(in the rows, 128 means zero)
Turns in one plane each, and the order they were made in; the first pair answered
turn J:
[148 116 141 133  84  98 132 184 134 145  89 134 126 125 134  65 143 119
  77 128] |-> [168 142  97 131  99 129 126 164  71 117 105 141 132 126 111  79 111 112
 101 165]
[131 131 166 159 152 123 123 116 140 142 151 131 118 141 117 151 137 136
 161 126] |-> [125 126 170 160 130 103 124 143 152 160 141 125 128 136 120 141 146 116
 145 118]
[ 59 136 136 140 147 109 126 122 194 202 101 140 138 119 137 154 192  85
 130 143] |-> [ 64 152  98 140 132 107 118 148 151 193  96 132 157 104 123 144 154  45
 118 176]
turn X:
[169 121  92 142 120 134 136  85  66 145 140  90 160 130  87 132 132 123
 141 149] |-> [149 107 103 148 114 120 138  95  87 161 133  79 172 128  84 139 137 114
 133 143]
[137 169  76 125 135 147 125 127  66 106 126 131 138 102 117 134  88  73
 140 172] |-> [ 98 151  89 133 128 127 128 144  93 134 125 110 164  96 115 149  95  53
 137 171]
[143 126 150 132  69  87 120 113 133 116 133 118 150 138 125  93  97 120
  98 107] |-> [158 137 149 125  77 101 116 106 117 107 134 128 135 146 123  89  93 128
  99 108]
[129 102 179 175 135 138 144 112 157 113 169 128 135 149 131 145 153 164
 132 103] |-> [135 105 174 171 139 146 139 109 148 100 169 134 126 154 129 136 150 168
 130 101]
turn L:
[177 122 103 113  99 127 121 119  77 111 130 117 151 103 121  73  92 100
  90 106] |-> [160  80 153 127 114 128 128  72 127 127 152 109 146 120 133  95 117 157
 109  61]
[ 97 128 135 128 122 125 120 144 156 154 114 133 130 134 121 143 137 113
 142 158] |-> [117 133 126 118 110 119 119 162 142 143 107 141 123 125 130 116 137 106
 129 152]
[127 113 127  76 103 117 125 164 113 135 127 126 158 114 128  95 114  87
 110 128] |-> [125  86 166  80 108 119 136 135 149 142 140 128 142 120 140  88 134 124
 121  96]
Then:
Between the rows of a pair lie 2 to 4 turns.
[146 101 116 110 153 167 138  87 101  66 139 139  55 134 118  98 100 116
 125  95] |-> [ 86 125  99 124 174 170 131 102 105 100 136 125  89 136  91 172 104  78
 152 158]
L then L then J then L
[118 154 154 116 120 113 109 164 154 129  90 152 112 141 145 102 173 106
 119 113] |-> [ 93 148 145 128 113 104 110 173 137 150  92 130 139 135 129 126 162  78
 120 132]
L then J
[142 113 107 121 113 123 128 111  87 132 153  96 174 120  93 123  70  75
 135 143] |-> [172 133  99 111 126 152 126  95  69 105 153 119 141 127 103 108  73 101
 144 143]
J then L
[ 60 110 158 158 162 129 107 121 201 174 144 112 135 137 123 197 170 132
 150 161] |-> [101 157 122 145 191 175  98  99 159 119 139 156  97 152 124 192 158 152
 170 185]
L then J then J
[ 86 131 127 140 117 121 131 170 147 160 122 116 157 121 118 163 143 100
 124 147] |-> [117 168  92 128 128 146 123 169 106 121 115 144 131 129 114 149 127 102
 132 181]
J then J then J then L
[161 149 107  93 107 133 130 173  99 106 112 165  94 119 129  61 135 121
  96 113] |-> [171 152 122  93 141 164 136 122 106  94 126 173  79 134 130  80 146 165
 121 107]
J then J
[110 183 114 114 162 170 122 134 149 114  99 159  78 145 135 173 161 128
 172 176] |-> [114 173 132 114 166 170 130 121 160 115 102 163  71 148 140 170 169 147
 176 155]
L then L then L
[104  93 145 131 121 124 139  99 135 130 137 102 161 121 125 144 118 132
 141 116] |-> [117 119 122 124 133 144 142  95 104 112 134 114 154 125 115 147 107 127
 151 142]
L then J
[124  74 124 130  76  72 148 185 130 141 138  91 146  97 149  91 113 109
  79  91] |-> [193 111  99 114  98 123 142 151  81  76 140 133  98 107 156  64  98 149
  96  96]
X then X
[ 82 132 154 142 139 152 126 136 109 168 128 105 201 110  82 206 113 101
 140 165] |-> [ 78 123 184 144 148 157 125 114 144 171 138 107 182 121  95 218 131 132
 154 142]
J then J
[112  78 147 150 161 137 140  51 132 140 155 116 140 141 120 141 138 190
 141 120] |-> [ 66  87 148 154 143 110 131 113 167 179 131  98 165 129 123 162 156 141
 131 134]
L then J then X then J
[ 84 110 171 136 130 121 136 105 172 137 136 129  98 144 139 177 154 138
 139 142] |-> [112 148 117 138 138 144 131 104 102  99 133 137 104 137 116 171 112 116
 151 190]
J then L then J then J
[108 101 161 125 104 119 101 130 205 144 128 138 134 127 170 104 161 145
 102  83] |-> [115 146  78 127  98 132  94 147  95 114 128 120 181 108 117 115  93  69
 102 168]
J then J then X
[107  97 163 130 108  96 118 144 165 162 126 100 166 109 133 123 127 106
 122 114] |-> [126 115 151 134 158 150 122  75 126 120 157 117 156 133 116 150 108 152
 166 135]
J then J then J
